Each path below is one point turned by a fixed rotation once a step. After each direction that follows a path, write how fast that rotation turns it, in degrees each step (0 if it stays still).
Each turn is a multiple of 5 degrees from 10 to 175, or 0.
Each row of a path follows its step; steps can be skipped.

step 0: [5, 4, -5, 22, -14, 8, -13, -20, -9, -7, -12, -11, -16, -8, 2, -1, 14, 16, 6, 7, 12, -16, -4, -12, -6, 6, 2, 2, 27, 22, 21, -13, 12, -8, 9, 13, 4, -19, 14, 4, 0, 3, 7, -2, 2, 5, 24, 4, 7, 5, 1, 13, 9, 3, 9, -4, -12]
step 1: [3, 21, -8, -7, 19, 5, -1, 32, -3, 13, -10, -11, -8, -9, -17, 7, -23, 17, 19, -13, 1, 3, -5, -21, -11, 4, 11, -10, 4, -10, 12, -10, 2, -7, 4, 1, 11, 1, -5, 4, -12, -6, -10, 7, -19, -17, 9, 3, -3, 5, 9, -5, 13, -12, -7, -4, 7]
step 3: [-6, -3, 27, 0, -3, -2, -20, -4, 2, 13, 2, -8, -9, -16, 4, -15, 10, 10, 28, 9, 0, -6, -3, 23, 7, 4, 8, 0, 12, 3, -17, -3, -8, 22, -23, -4, 17, 4, -13, -6, 14, 11, 2, 4, 13, -2, 2, -6, 5, 7, -4, 2, 25, 6, 6, 5, 11]
step 4: [3, -8, -22, 12, -4, 3, -25, 10, -2, -9, 10, -24, -1, 9, 5, 12, -16, -12, 13, 17, -10, -11, -6, 2, -3, -3, 9, -11, -6, 7, 6, 13, 16, 0, 9, 18, 6, -19, -13, 10, -8, -4, 8, 0, 21, -11, -23, -4, 10, 8, -5, -1, 14, -4, -6, 4, -14]
step 5: [-10, -18, -6, 2, 2, -1, 7, 10, -5, 1, 17, -6, -7, -2, 11, -8, -1, 18, -15, 1, 10, -10, 18, -23, 13, -13, 34, 1, 0, -27, 9, -17, -9, -8, 7, 6, 6, 5, 8, 8, 13, 13, 3, 14, -5, -2, -21, -10, 0, -7, -3, -2, -2, -14, -7, -3, 7]
step 7: [22, 3, -1, -5, -8, -19, 12, -9, 10, 9, 27, 5, 7, -7, -7, -9, 10, -3, -5, -3, 7, -9, 9, 8, -11, 8, -7, -25, 7, -12, 7, 2, -1, 20, -16, -4, 7, -13, 1, -4, -2, -2, 4, -22, 11, -9, -4, 16, 10, -12, -4, 10, 20, -12, 3, 0, -26]
step 8: [-19, 15, -9, 5, 10, 0, 9, 6, -10, -4, 8, -4, 22, -5, 23, 23, 15, 8, 9, -2, 7, -2, 1, -11, -12, -5, 1, -5, -18, -8, 14, 12, -4, 4, 3, 21, -15, -9, 13, 1, 2, 7, -3, -5, 12, 4, 8, -6, 2, 3, -16, -16, 26, 21, 0, -16, -1]
step 9: [-8, -12, 1, 0, -6, -8, 4, 2, 8, 23, -2, 25, -5, -11, -11, 7, -5, 20, -14, 18, 6, -9, 8, -20, -4, 5, 13, -9, 17, 15, 0, 15, 20, -5, 11, -12, -22, 6, -4, -1, 5, -6, -18, 4, -4, -3, -17, -10, -5, 2, 10, -17, -2, 15, -5, -17, 0]
step 10: [4, 9, -8, -19, 2, -5, 4, -6, -7, -1, -17, -4, 11, -1, 14, -5, -2, 8, 11, 26, 18, 10, -9, -4, 2, 4, -7, 4, 23, 11, -25, -6, -13, -4, 9, -5, 2, 15, 20, 6, 9, -4, -15, -11, 5, -1, -8, 31, -6, -6, 3, 5, 5, -13, -12, 8, -13]
Directions:
[3, -2, 0, -3, 3, -3, 3, 0, -4, -1, -3, 3, 0, 1, 2, -4, 4, -1, -2, -1, -2, -5, 3, 2, 3, -4, 6, -4, 3, 2, 0, -6, -1, -2, -3, -4, 4, -2, 2, -3, 0, 0, -4, 1, 2, 4, 1, -1, 0, 6, -3, 3, 0, -2, -1, -8, -5] => 155
[3, 0, -1, 1, -1, -2, 0, 0, 5, 0, -4, 3, 4, -3, 1, -1, 1, 4, -5, 3, 3, 6, 1, 6, 2, 0, 4, -2, -2, 0, -1, 0, -2, -6, 2, -6, 2, 3, -4, 4, 4, -1, 2, 3, 0, -1, 1, 0, -3, -2, -1, -7, -3, 0, 4, -1, 4] => 100
[-3, 1, -3, -3, -4, -2, -2, -4, 1, -1, -2, -2, -1, -4, -2, 3, -5, -1, -1, 2, -2, 0, 3, 0, -3, -2, 2, -1, 5, -4, 2, 0, 5, -7, 1, 1, -1, 5, 3, 1, -3, 7, -1, 7, 2, 0, 1, 4, -5, 0, 2, 5, 0, 0, -3, -1, 1] => 80
[-3, -1, 5, 2, 3, 0, -5, 0, -4, 1, -2, 1, -4, 2, -1, 3, 12, 7, -1, 2, -5, 2, 3, 0, -1, -2, 1, 1, -3, 1, -1, -2, 1, -1, -1, 2, -1, 3, 3, 2, 2, 1, 3, 2, -2, -3, 6, 2, 1, 1, -5, 2, 2, 3, -1, 1, 4] => 135
[3, 2, -2, 2, 1, -3, 1, -1, -1, -1, -1, 4, 1, 2, -2, 3, -2, 7, 2, -4, 3, 2, 2, 2, 2, 4, 3, 4, -4, -2, 8, -6, 1, 3, 5, -3, 3, 0, -1, -3, -5, 2, 3, -3, -2, 4, 2, 0, 0, -2, 1, 6, -1, -4, 1, 4, -2] => 65
[1, -2, -1, 2, 0, 1, 0, -3, -2, -3, 1, 1, 4, 0, 3, 4, 0, 1, 2, -5, -4, 6, -2, 2, 4, 1, 1, 0, 7, -4, 6, 4, 2, -1, -1, 3, -1, -3, 0, 2, 3, 1, 4, 2, -2, -6, 3, -3, 3, 5, 1, -3, 3, -3, 1, -4, -5] => 95
[1, 0, -2, 4, -4, -6, -5, -3, -3, 2, 0, -6, 3, 2, 2, -3, -2, 0, 1, -3, 2, -5, -2, 2, -1, 4, -2, -7, -5, 5, 6, 4, -4, -2, -3, -1, -1, 4, 3, -2, 0, 1, 2, 0, -1, -2, 1, 2, 2, 4, -2, 1, 1, 0, 4, -1, 3] => 95

step 0: [-2, -27, 0, -17, -3, -6, 2, -3, 6, 21, 0, 8, 9, 9, 22, 13, 2, -12, -1, 13, 7, -2, -25, 18, -10, 6, -2, 12, -6, -2, -6, -4, 3, 3, 17, 17, -2, 12, -3, 21, 12, 2, 6, 2, -7, 16, 3, -11, -12, -8, -2, 8, -11, 35, -8, -5, 2]
step 1: [-17, 3, -3, -1, -5, 8, -6, 2, 1, 20, 2, 9, 4, 3, 6, 11, 14, 5, 5, 3, -7, -5, -20, -23, 8, -10, 1, 27, -16, -3, -11, 10, 26, 0, -5, 6, -18, 15, 15, 4, 1, -2, 20, -7, -12, 9, -12, 16, 0, -12, -12, -11, -9, 12, -22, -12, -7]
step 2: [18, -1, -25, -10, 10, -16, 8, -6, -18, 1, -5, 7, 10, -9, -2, 7, 4, -8, -14, 2, -16, 1, -15, 6, 10, -18, 1, -9, 0, -11, -7, 9, 13, -10, -2, 11, -13, -5, 4, -2, 5, 0, -14, -15, -18, 8, -20, 13, -20, -17, -15, 1, -7, 22, 0, -22, -4]
step 3: [-6, 2, -18, -5, 26, 2, 20, -1, -20, -2, -1, 2, 19, 8, -3, -2, -5, -5, 12, 8, 3, 13, -9, 10, -3, -9, 6, 38, -14, -6, -9, 19, 20, -8, 27, 6, -6, 14, -11, -5, -3, 7, -15, 6, -9, 4, 0, 3, 6, -3, -6, 3, 2, 6, 5, -5, -6]
step 4: [-6, -2, 8, 5, 2, 0, 6, -8, -4, 3, 14, 13, 15, -2, 2, 11, 12, 13, -13, -2, 8, -1, -23, 30, -8, -17, -13, 12, 0, -7, 0, 25, 13, -3, 1, 6, 5, 4, -5, 5, -21, -7, 16, 15, -4, 1, 1, -17, -3, -20, -9, -4, -2, 19, 12, -19, -19]
step 5: [-11, -8, 2, -8, 20, 12, -18, -4, 9, -4, 4, -3, 13, 0, 15, 0, 2, 6, -1, 9, -11, 8, -14, -4, -11, -5, 13, 2, -32, 13, -6, 6, 23, -14, -1, 5, -15, -19, -16, 5, -4, -9, 0, 6, -10, -13, -27, -15, -5, -16, -6, -17, -6, 11, -3, -11, -10]
step 6: [0, 15, -10, -2, -5, 5, 2, -2, -20, -16, -11, -4, 11, 4, 21, 7, 5, 0, -7, 11, 8, 9, -3, -11, -13, 20, 11, -4, -10, -10, 6, -3, 15, -9, 11, 12, -8, 5, -12, 9, 9, -5, 11, 2, -4, 7, 4, -8, -14, -28, -23, 8, -6, 17, 6, -35, 4]
step 7: [-4, -2, 10, 1, 11, 2, -3, 5, -18, 0, 3, 4, 10, 15, -3, 0, 15, 7, -22, 22, -3, 5, -6, 10, -8, 22, -2, 23, -9, -21, -15, 7, 8, -14, 12, -1, -36, 2, 2, -25, 0, -9, 6, -17, 0, -3, 6, -3, -2, 1, -5, -11, -6, 15, -11, -10, 2]
step 9: [-1, 2, 4, -4, 8, -1, 1, -2, 7, 0, -16, 5, 10, 8, -4, 15, 26, 1, -4, 29, -23, 13, -21, -2, 1, 5, 12, 12, -21, 5, 11, 12, 9, -19, 10, -9, -3, 4, 9, 3, -15, 10, -13, 26, 14, 3, -12, 12, -6, 0, -5, -1, -1, -2, 0, -24, 1]
Directions:
[2, -4, -2, 5, 3, 3, -3, -2, 0, -5, 1, -1, 0, 1, 1, -2, -2, 1, -2, 2, 0, 2, 1, 0, 3, 2, -4, 0, -4, 0, 4, -4, 2, 4, 0, 1, -1, -3, -3, -2, -3, -2, 1, -2, -4, -5, 6, -4, 5, -6, 2, 4, 1, -2, 3, -3, -7] => 40
[6, 1, -3, 1, -3, -3, -3, 1, 0, 1, 5, 2, 3, -3, 3, -2, 1, 3, -4, -1, -4, -2, -4, 3, -3, 2, -3, -4, 3, 3, 0, -3, 0, 2, 4, 2, 2, -1, 2, 0, -2, -2, -4, 2, 0, 6, 4, -1, -2, -6, 2, 3, 3, 2, 1, 1, 6] => 175
[0, -3, 1, 1, -9, 5, 0, -2, -1, 0, -4, 1, 1, -1, 4, 2, -2, 3, -2, -1, 0, -2, 2, -4, -6, 1, 0, 2, -2, 2, -2, -4, -1, -4, -2, 1, -1, 0, 0, 4, 8, -4, -1, -6, 3, -2, 4, -3, 2, -2, 1, -2, -4, 5, -4, 0, 0] => 60
[-1, 6, 3, 1, 2, 3, -3, 3, -1, 3, -1, -1, 6, 0, 1, 3, 0, -3, -1, 2, 1, 0, -1, 1, 1, 2, -6, -1, -4, -2, 3, 3, -6, -3, -2, 3, 0, 9, -1, 6, 1, -1, -2, 0, -5, 3, 5, -1, 4, 2, 0, 1, 0, -5, -1, -1, 3] => 120

step 0: [-1, -8, -17, -12, -3, -2, 4, 9, 0, -6, 23, 7, 7, 1, -20, 1, -20, 20, -7, 9, -2, -14, -4, 4, 0, 15, -2, 5, 4, 7, 2, -13, 2, -8, -4, 14, 2, -4, 16, -14, -21, 4, -14, -20, 7, -12, 16, -16, 7, -1, 3, 17, -6, -15, 11, 1, -9]
step 1: [8, 26, -9, 8, -7, 3, -7, -19, 9, 1, 14, -10, 7, -8, -11, -24, 0, 4, -17, -3, 14, 15, 4, 0, 15, 2, -16, -18, 18, -4, -13, 19, -1, 8, -15, -5, 7, 0, -13, 5, -5, -14, 2, 9, -1, -5, -12, 0, -11, 0, 6, 8, -4, 0, -5, 10, 9]
step 2: [-9, -14, 8, -3, -12, 17, 5, -10, -3, 1, 1, -10, -9, -4, 9, 13, 15, -7, 14, -21, -27, 12, 11, 2, -8, -2, -2, 2, -7, -8, 1, 12, 7, -8, -12, -5, -18, -10, -16, -19, -8, 4, -2, 11, -18, 20, -3, -4, -5, -7, 7, -10, 9, -5, 15, -5, 4]
step 3: [-4, 0, -18, -11, 4, 2, 3, 24, -7, -17, 3, 14, 21, 13, 6, -1, -2, -1, 16, 12, 10, -9, -23, 2, 8, -13, 5, 12, -21, -10, 0, -13, -3, 6, -9, 6, -4, -20, 7, -9, 10, 11, 8, 8, -10, -8, -3, -2, -4, -12, 2, 3, 2, -8, -3, 9, -20]
step 4: [-9, -14, 12, 17, -2, 1, -18, -9, 13, 8, 12, -2, 12, 6, -8, -20, 16, 12, -8, 14, 4, 4, -10, -4, 17, 13, -10, 4, -5, 5, -8, 13, -13, 3, 12, 4, 10, 14, 19, 12, -9, -1, -3, 7, 0, 3, -14, 3, 9, -2, -10, 12, 7, 0, -18, -22, -1]
step 5: [-9, -8, 2, 2, -3, 20, -26, -6, -3, -4, 2, -14, -16, -11, 5, 7, -5, 13, -10, -8, -18, -5, 22, 5, -4, 12, 2, -13, -6, 1, -1, -12, -3, -16, 2, -5, -7, -4, -6, -4, -13, -11, 10, -20, 1, -19, 4, -17, -11, 8, -10, 15, 12, -7, 14, 16, 1]
step 6: [27, 19, -12, -4, 21, 15, -5, -17, 5, -12, 4, 14, 13, 8, -2, 10, -5, -15, 3, -9, 9, -4, -1, 14, 16, -4, 2, -1, 16, -12, -7, 8, -2, 1, -14, 6, 1, -3, -11, -14, 11, 2, -19, 8, -4, -4, 13, -14, -6, -7, -6, -11, -7, -14, -2, 10, -9]
step 7: [6, -6, 19, -15, -21, 7, 7, 8, -3, 25, 14, -7, 0, -5, 12, -14, 2, 10, 7, 9, -9, 7, -10, 2, -6, -4, -9, 10, 1, 2, -17, 4, -9, 10, -7, 10, -1, -2, 8, -8, -3, -9, -19, 25, -12, 8, 4, -7, 6, -10, 24, -3, 6, 2, -7, -11, 13]
step 8: [-10, -14, -16, 0, -18, -6, 3, 5, -4, 2, 7, -4, 11, 6, 5, -4, 23, 1, 4, -8, -7, -16, 1, -10, 12, -12, -1, -14, -19, 0, 5, -5, -6, -25, 0, -6, 7, -9, 17, 1, 14, -1, 19, 0, 7, -6, -20, 0, -9, 5, 10, 14, 2, -7, 14, 23, 7]
Directions:
[-1, 2, 0, -4, 4, -2, 0, 2, 2, 2, 0, 1, -1, -1, -1, 4, 7, -1, -9, 5, 5, -1, -2, 1, 1, 2, 0, -6, -1, -2, -2, 4, 1, 0, 4, -2, -3, 2, -1, -1, 4, -1, 1, 4, -2, 6, -1, -2, 1, -5, -5, 1, -4, -3, 2, 1, 1] => 145
[1, 1, 4, 1, 1, -2, 3, 3, 0, -1, 3, 6, -3, 5, 4, 7, 2, 1, 5, 4, -2, 2, 1, 4, 4, 0, -4, 0, 1, 0, -2, 1, 2, 3, -2, 0, -7, -5, 0, 0, 0, 0, 2, 1, 1, -1, 4, -2, 4, 1, -1, -8, 2, 0, -4, 3, -1] => 95
[-5, 1, -1, 2, 3, -5, -1, 1, -3, -4, 1, -1, -2, -6, 1, 2, 3, 1, 0, -6, -2, -3, 2, 5, 3, -2, 6, -3, 2, -2, 2, -2, -2, -4, 2, -3, -2, -5, 0, 0, 3, -2, -1, 0, -1, 0, 0, -2, -2, 1, 4, -4, -1, -4, 0, -9, -4] => 115
